128 stands for zero in the data rows.
In the table below, every row is followed by its label. The labels come from one hidden rule.
188 137 181 203 127 113 166 255 85 106 150 210 148 56 132 0 81 29 234 99 118 76 123 114 105 146 82 100 84 49 113 255 159 94 110 161 118 140 147 183 89 0
126 130 94 125 156 139 120 54 77 187 122 71 193 255 164 28 105 68 213 129 170 138 139 156 166 69 63 99 119 0 132 72 168 139 99 121 142 146 137 100 120 3
126 125 48 102 146 88 145 90 113 158 117 55 226 158 109 179 114 123 121 154 151 150 151 152 148 133 112 94 149 120 151 0 156 121 113 25 142 174 113 135 132 3
132 123 170 103 145 145 133 178 72 106 149 111 153 132 167 85 84 199 218 116 102 119 123 126 129 164 129 96 107 160 137 180 145 132 83 174 130 130 138 70 125 1
121 147 209 130 127 164 138 202 166 96 80 99 196 167 156 204 172 233 147 109 138 167 150 149 130 54 176 125 127 145 120 0 180 135 172 0 151 99 115 58 157 1
72 157 116 114 148 128 153 99 140 157 92 0 35 228 45 145 123 25 252 170 103 138 64 118 122 255 78 150 146 80 111 255 176 141 157 58 88 127 105 171 95 3
152 42 193 140 138 206 90 120 180 134 154 255 255 13 167 245 182 255 118 130 0 130 181 161 85 41 229 124 127 157 108 56 139 134 37 0 177 54 152 0 159 4
117 113 78 89 147 139 123 107 166 132 98 111 148 149 166 212 139 148 15 107 153 160 140 144 141 44 150 135 167 160 116 69 171 131 161 96 153 119 119 91 148 3
133 142 164 66 105 139 93 142 225 94 129 56 102 72 139 255 165 197 74 114 30 134 180 127 83 115 102 117 101 139 118 45 141 130 153 89 152 105 180 1 194 4
122 136 54 79 139 113 122 0 147 155 92 57 140 107 120 69 109 57 143 138 131 144 138 124 166 130 224 141 117 90 117 56 168 160 151 40 160 183 122 177 140 3
125 138 214 95 167 154 151 158 86 106 121 183 164 98 131 20 73 63 255 111 188 120 151 126 137 156 74 82 99 106 102 198 146 123 35 247 115 135 157 26 90 1
165 96 231 79 161 158 109 216 183 227 173 199 255 83 143 157 118 236 90 69 145 138 198 116 123 60 199 76 146 87 85 0 172 154 106 47 128 137 167 0 150 1
92 170 59 198 162 52 141 11 19 138 110 15 90 235 53 12 66 0 124 155 202 138 111 102 145 107 76 147 112 84 154 255 157 118 153 167 112 167 118 128 77 3
157 145 156 129 117 149 119 255 121 134 152 155 112 156 98 94 87 127 178 119 168 112 135 79 156 212 127 113 143 223 160 131 95 141 140 154 116 136 118 134 120 0
114 144 126 127 78 148 136 255 150 95 146 122 41 179 69 114 113 145 142 148 129 110 105 114 137 117 209 175 142 211 153 131 40 152 94 59 123 118 129 242 98 2
110 131 183 86 172 91 140 100 121 142 77 123 163 184 92 154 156 160 134 98 65 142 162 124 155 70 144 115 132 185 126 143 152 136 101 176 164 130 150 0 135 3
129 115 149 92 149 174 95 109 138 181 98 108 135 125 156 219 198 192 33 132 83 125 154 162 152 61 158 135 139 112 142 69 108 130 166 71 145 134 132 142 148 4
146 132 161 143 137 139 138 137 138 144 166 157 98 68 139 63 134 212 89 138 96 113 101 141 102 121 127 119 121 132 172 107 131 115 114 101 163 132 122 71 118 3
101 128 202 37 191 154 102 0 139 164 46 152 227 201 145 202 155 243 115 135 3 160 131 170 141 112 149 131 153 0 131 150 194 182 163 98 137 164 133 62 195 3
133 137 84 136 118 87 156 0 0 178 163 121 54 255 103 0 63 0 255 151 225 160 106 109 126 169 48 121 126 65 126 212 104 135 157 239 91 116 112 104 85 3
162 90 188 215 117 156 136 222 75 145 183 239 124 78 157 27 4 16 255 68 197 103 144 123 90 209 172 51 109 154 101 47 120 97 0 154 111 106 183 112 126 0
109 133 203 124 71 137 99 255 146 62 139 191 53 86 150 162 172 159 0 169 123 101 99 79 87 165 227 170 157 255 152 157 58 77 159 95 130 109 108 247 144 2
115 134 120 109 118 72 140 159 153 86 96 97 13 255 63 0 67 163 252 141 255 156 142 128 117 123 65 137 137 53 155 209 87 103 175 216 87 180 81 160 100 0
89 89 173 124 95 158 118 255 147 144 125 115 96 32 147 196 133 155 153 151 129 98 103 101 119 130 146 138 139 145 131 149 130 87 141 160 157 90 159 137 167 0
143 102 170 131 89 151 85 255 161 81 146 255 73 29 139 255 220 145 132 91 58 101 118 98 80 120 210 108 129 235 124 18 82 63 130 0 149 104 169 116 194 5
121 128 68 126 139 113 129 136 108 118 133 143 153 113 119 142 159 73 163 153 200 140 124 129 127 156 117 137 135 134 148 97 134 129 116 181 115 141 134 130 109 4
140 176 175 156 72 116 120 187 77 129 134 192 155 185 76 132 83 95 238 154 86 103 160 124 158 249 38 120 109 20 147 187 195 107 67 252 86 107 108 116 95 1
130 142 131 179 139 108 170 74 88 103 150 104 61 189 138 1 33 49 214 122 255 123 116 121 153 197 39 129 117 123 144 237 140 140 96 228 96 133 120 190 76 1
110 126 86 128 125 109 115 0 167 122 105 93 161 169 91 17 115 20 123 154 188 164 113 131 149 191 85 149 129 55 166 221 120 147 144 104 117 142 101 110 95 3
154 145 145 133 76 103 146 173 132 78 152 157 86 89 132 192 19 14 213 137 132 76 75 91 95 147 187 196 78 255 147 107 109 104 95 212 89 134 122 255 62 0
132 118 193 50 91 162 89 200 218 78 154 160 88 29 148 207 171 214 5 138 0 104 94 109 80 72 145 145 146 255 163 53 81 116 131 75 140 92 113 129 168 2
95 164 136 129 155 40 159 99 109 122 125 17 81 255 73 0 48 2 229 137 255 145 146 131 147 168 65 142 126 61 149 253 105 153 117 214 114 139 132 219 53 1
108 120 132 88 133 135 111 0 93 183 56 95 200 142 100 97 167 112 107 138 209 195 107 152 185 74 56 118 132 80 137 26 172 148 166 68 120 152 130 3 123 3
99 88 233 84 127 126 148 0 115 178 73 129 170 134 82 51 197 148 168 162 88 150 183 140 142 65 144 63 120 111 103 149 97 142 128 45 144 164 141 182 173 4
155 100 255 155 57 181 100 255 138 47 152 219 53 0 153 255 183 252 58 87 0 69 109 106 43 59 220 133 124 255 102 82 52 97 128 40 128 110 138 130 149 2
182 142 141 217 140 172 161 191 73 86 169 187 202 34 177 48 59 192 255 84 119 138 138 141 129 167 159 31 78 27 93 197 109 98 0 255 123 66 188 104 99 0
106 152 61 159 116 113 138 93 111 101 145 6 48 172 77 89 160 124 118 171 180 117 111 91 132 160 102 207 120 204 187 218 76 132 191 161 77 156 62 255 127 5
138 130 137 118 101 130 107 188 168 111 123 83 118 162 153 185 165 159 124 125 75 99 90 113 129 117 200 165 129 191 146 51 123 112 129 73 131 131 129 159 118 5
125 110 138 101 139 124 83 82 200 129 138 121 140 56 155 214 110 179 56 118 30 130 168 145 109 7 186 112 125 163 121 37 138 152 141 56 149 105 142 0 166 3
97 179 69 142 127 108 107 144 125 104 94 149 187 147 120 63 87 122 59 161 123 172 122 94 149 198 133 127 148 17 134 149 99 122 149 239 135 157 122 235 118 0
91 175 0 92 139 80 128 97 102 190 66 0 196 255 60 25 214 64 0 127 246 195 118 125 153 226 77 200 176 178 163 235 114 161 204 103 145 180 42 197 119 4
147 154 63 124 124 115 147 120 145 174 84 78 69 85 136 53 96 30 230 172 233 148 119 102 135 140 75 89 127 226 134 203 129 164 175 209 111 140 107 255 123 1
119 121 140 168 117 95 143 175 108 88 153 94 35 84 121 136 71 64 113 127 111 113 96 85 132 130 117 144 109 237 172 208 101 94 152 141 87 116 132 150 93 0
71 130 0 70 158 94 127 27 134 150 61 93 191 255 111 200 202 157 86 148 164 169 146 145 174 96 127 168 155 75 148 144 136 174 153 120 123 197 100 99 140 4
90 145 94 77 105 103 128 106 150 95 102 191 75 71 68 57 172 52 0 171 194 187 107 155 150 145 108 198 139 110 138 4 29 135 249 93 167 176 96 91 150 5
105 150 64 173 103 90 101 66 153 82 115 128 52 205 68 162 99 64 27 173 178 86 71 114 133 188 125 136 125 51 173 255 65 119 156 218 87 148 106 222 83 5
147 116 185 156 102 153 129 207 161 133 103 137 117 44 152 95 135 132 250 138 98 156 138 110 113 121 160 95 100 207 151 186 168 109 152 99 121 101 143 119 140 1
135 150 120 152 169 127 132 97 107 150 132 56 146 116 141 66 73 77 255 98 194 144 167 125 164 194 74 142 108 26 109 100 128 121 141 236 114 121 142 178 134 1
118 124 18 91 152 112 118 241 122 104 80 206 170 145 145 255 181 208 116 115 58 162 133 140 139 92 155 143 127 204 114 52 117 139 133 47 148 128 135 82 121 2
129 107 70 133 158 138 122 153 120 112 102 163 154 80 141 181 116 136 183 111 69 147 148 136 130 127 68 135 146 119 76 0 156 167 126 135 149 76 155 62 109 1
107 124 80 123 155 135 121 54 65 186 97 38 200 185 91 67 138 84 123 109 179 166 136 148 146 144 89 132 132 182 97 170 165 173 108 125 147 133 96 77 129 3
79 150 41 68 155 85 123 78 88 144 89 21 127 255 107 63 135 116 117 161 249 138 108 134 162 183 58 153 160 74 180 210 107 169 177 222 113 199 90 171 130 4
139 102 156 150 117 137 144 78 149 113 156 184 75 54 143 249 175 168 133 91 160 86 135 102 103 144 155 132 123 179 116 133 89 99 74 151 131 117 161 201 144 5
98 121 73 119 140 139 112 125 111 203 144 77 140 106 94 97 184 124 23 107 131 152 135 141 142 140 126 145 144 161 111 164 162 159 132 77 125 132 105 75 114 4
115 137 168 192 100 94 125 91 123 105 143 162 7 143 146 111 89 163 133 132 255 96 108 126 150 238 103 127 113 205 149 162 118 139 168 235 90 182 121 94 98 1
115 106 94 100 115 127 90 124 152 109 91 136 139 88 104 255 188 163 52 156 81 144 127 102 102 110 118 180 175 220 118 0 58 176 199 62 140 103 102 173 141 5
90 143 0 92 181 106 137 93 82 178 108 0 140 209 95 86 152 65 93 147 197 181 134 134 185 130 112 138 151 30 117 236 173 150 166 39 116 145 94 153 143 3
91 151 127 157 79 100 112 204 135 72 107 48 120 149 50 254 151 17 117 174 104 121 82 108 106 138 102 196 169 132 183 185 39 151 255 105 89 199 80 182 103 2
123 94 165 98 162 98 93 152 149 159 100 106 184 80 131 246 161 225 173 154 114 120 126 143 120 115 158 130 134 95 110 55 115 137 128 116 123 155 128 62 155 5
140 115 215 154 124 191 123 241 162 80 182 179 123 0 160 160 197 222 178 91 42 79 147 121 129 153 210 109 110 116 121 0 136 94 89 108 136 44 135 66 143 2
154 127 201 153 46 84 115 255 153 16 228 165 31 98 129 171 153 129 203 172 64 62 36 69 139 146 91 186 116 255 132 255 41 82 194 170 96 117 100 255 104 2
140 133 141 182 76 86 118 233 210 54 150 148 0 110 106 148 82 0 141 139 196 67 67 83 102 208 112 156 118 241 185 233 32 99 213 120 86 94 124 255 100 2
100 128 0 98 122 111 98 69 222 125 78 193 99 158 108 251 206 158 0 142 124 112 120 113 124 74 203 185 142 156 163 151 74 150 242 0 121 134 99 143 154 5
131 143 87 81 112 132 108 123 200 142 139 62 95 83 127 144 171 127 0 122 32 141 135 109 89 120 70 116 121 128 156 44 137 133 140 77 153 119 131 18 150 4
Which label does each new row get?
147 136 217 255 106 140 165 255 44 80 198 182 22 150 137 0 0 32 174 152 216 97 85 53 118 196 77 81 97 153 141 202 141 92 49 255 107 116 136 255 78 -> 0
147 183 20 122 93 73 136 67 15 146 98 77 138 99 54 18 48 31 141 186 255 62 154 127 146 178 43 172 136 110 153 193 135 83 125 204 47 68 149 255 125 -> 1
198 83 255 146 108 200 112 255 143 74 153 255 66 0 207 255 94 209 94 83 0 81 109 147 54 110 196 94 106 175 95 98 130 94 44 63 127 59 199 119 167 -> 0
135 146 149 184 91 129 161 255 117 61 149 125 50 160 115 74 104 0 223 143 225 84 78 91 111 171 109 117 113 163 173 255 104 114 149 208 66 96 100 216 91 -> 0
120 136 109 144 112 112 141 230 154 128 134 198 111 197 103 184 134 79 74 133 102 112 79 117 104 143 141 151 101 205 141 112 40 103 154 172 59 132 95 243 157 -> 2
137 147 176 127 109 69 129 206 146 74 142 73 62 130 84 176 165 128 115 207 221 74 70 73 84 184 168 175 142 255 200 152 62 121 250 173 76 137 70 255 90 -> 2
138 104 171 140 138 166 139 79 73 183 121 250 189 0 219 74 130 255 197 78 59 121 162 137 84 152 139 121 100 21 48 75 163 79 18 73 163 82 196 45 130 -> 3
139 119 133 113 137 116 154 120 132 144 94 43 91 179 124 255 162 163 0 146 113 173 125 159 126 114 92 169 146 117 145 145 133 174 146 141 110 141 170 148 181 -> 4
131 142 116 98 132 116 133 146 106 99 122 116 133 202 138 51 69 142 181 137 51 135 86 114 120 170 82 133 125 127 171 155 129 132 108 163 104 124 125 171 146 -> 1
125 88 142 71 68 182 91 74 191 132 128 225 153 39 171 183 226 144 72 150 0 139 126 122 96 0 255 140 120 255 136 62 130 125 147 70 127 118 146 117 174 -> 4
128 144 143 197 76 115 136 255 124 67 163 125 61 71 119 148 164 41 145 128 147 102 90 102 88 132 166 125 128 131 157 239 16 104 153 130 66 138 118 185 115 -> 2
117 114 201 124 145 176 134 140 104 152 130 172 186 94 191 135 53 157 116 125 185 152 154 127 112 101 136 86 120 49 89 118 188 112 116 161 172 124 153 120 141 -> 1
105 117 112 106 158 117 128 0 121 161 104 72 255 188 112 155 161 118 95 111 123 180 161 163 138 70 91 147 168 0 106 28 164 183 134 125 149 173 115 48 139 -> 3
156 93 191 178 136 100 157 116 111 143 133 89 173 170 163 63 81 148 139 99 137 94 110 138 147 147 142 111 123 65 125 6 131 116 87 153 162 106 159 64 115 -> 1
126 128 116 197 132 125 103 203 145 111 148 121 82 185 133 106 117 196 0 174 50 119 132 82 114 79 120 101 124 90 93 7 189 131 92 108 135 147 133 187 129 -> 1
124 127 182 155 117 141 127 206 169 123 156 196 127 69 140 194 123 149 107 110 79 98 97 129 88 134 171 136 106 255 110 69 66 92 144 169 114 93 128 154 167 -> 2
130 124 45 145 122 155 100 34 177 97 133 194 184 137 111 104 165 126 161 132 77 145 148 118 117 162 176 160 145 149 165 146 124 122 132 71 152 110 114 113 153 -> 4
178 90 217 149 152 230 124 183 94 200 169 255 181 63 226 116 107 135 218 65 13 122 173 151 113 29 132 73 89 30 87 0 165 99 20 110 152 62 201 4 111 -> 1
144 139 109 136 158 104 141 0 107 152 132 76 212 181 137 0 103 148 212 128 186 112 113 133 116 147 112 121 120 28 136 136 135 125 88 183 135 152 109 123 131 -> 3
139 156 174 159 159 99 164 133 140 124 161 170 230 226 109 0 47 82 182 121 222 141 126 160 133 172 149 104 98 218 101 119 182 125 115 231 118 75 129 146 158 -> 1
137 142 114 118 123 179 111 133 150 102 117 153 125 134 105 178 176 170 0 106 92 115 111 124 139 236 91 123 127 255 139 182 126 106 181 191 160 144 138 184 87 -> 4
92 152 85 51 104 101 105 108 221 147 88 115 124 206 152 240 215 227 0 160 222 128 163 161 138 141 164 158 169 210 122 84 112 167 187 0 141 137 74 77 157 -> 4
138 115 252 131 92 99 121 91 183 97 192 169 180 94 171 210 173 185 173 138 0 103 128 141 151 62 126 148 132 175 79 133 125 115 124 39 151 95 129 115 159 -> 4
83 140 22 53 185 106 117 0 37 187 34 7 253 252 97 0 103 82 122 108 242 181 145 184 193 119 15 130 172 0 110 172 222 214 173 167 156 213 92 90 152 -> 3
143 124 166 144 149 148 137 126 113 152 185 163 156 65 140 131 77 129 142 103 94 122 123 135 115 148 100 108 75 149 108 151 123 92 80 164 103 114 125 139 142 -> 1
162 50 210 130 35 214 137 255 202 66 207 255 0 53 157 192 136 255 112 97 0 95 116 108 83 86 255 135 112 249 123 38 56 79 32 61 122 82 136 112 123 -> 2
105 130 104 96 163 181 115 0 142 149 75 59 192 192 116 87 183 146 110 96 22 144 163 151 148 108 117 118 159 81 114 83 187 144 123 125 144 146 107 106 154 -> 3
138 101 189 173 95 155 152 208 139 100 185 180 72 56 171 139 151 150 106 140 34 28 114 117 88 181 95 66 83 255 78 142 80 83 110 128 80 108 187 213 58 -> 2
119 167 114 187 84 88 162 159 102 87 139 95 0 102 100 0 80 105 211 183 255 93 72 74 150 244 124 155 136 255 155 255 21 126 161 99 70 134 117 255 110 -> 2
The hidden rule looks at only part of the columns. Which column or columns, counting from 0, in order?
7 16 32
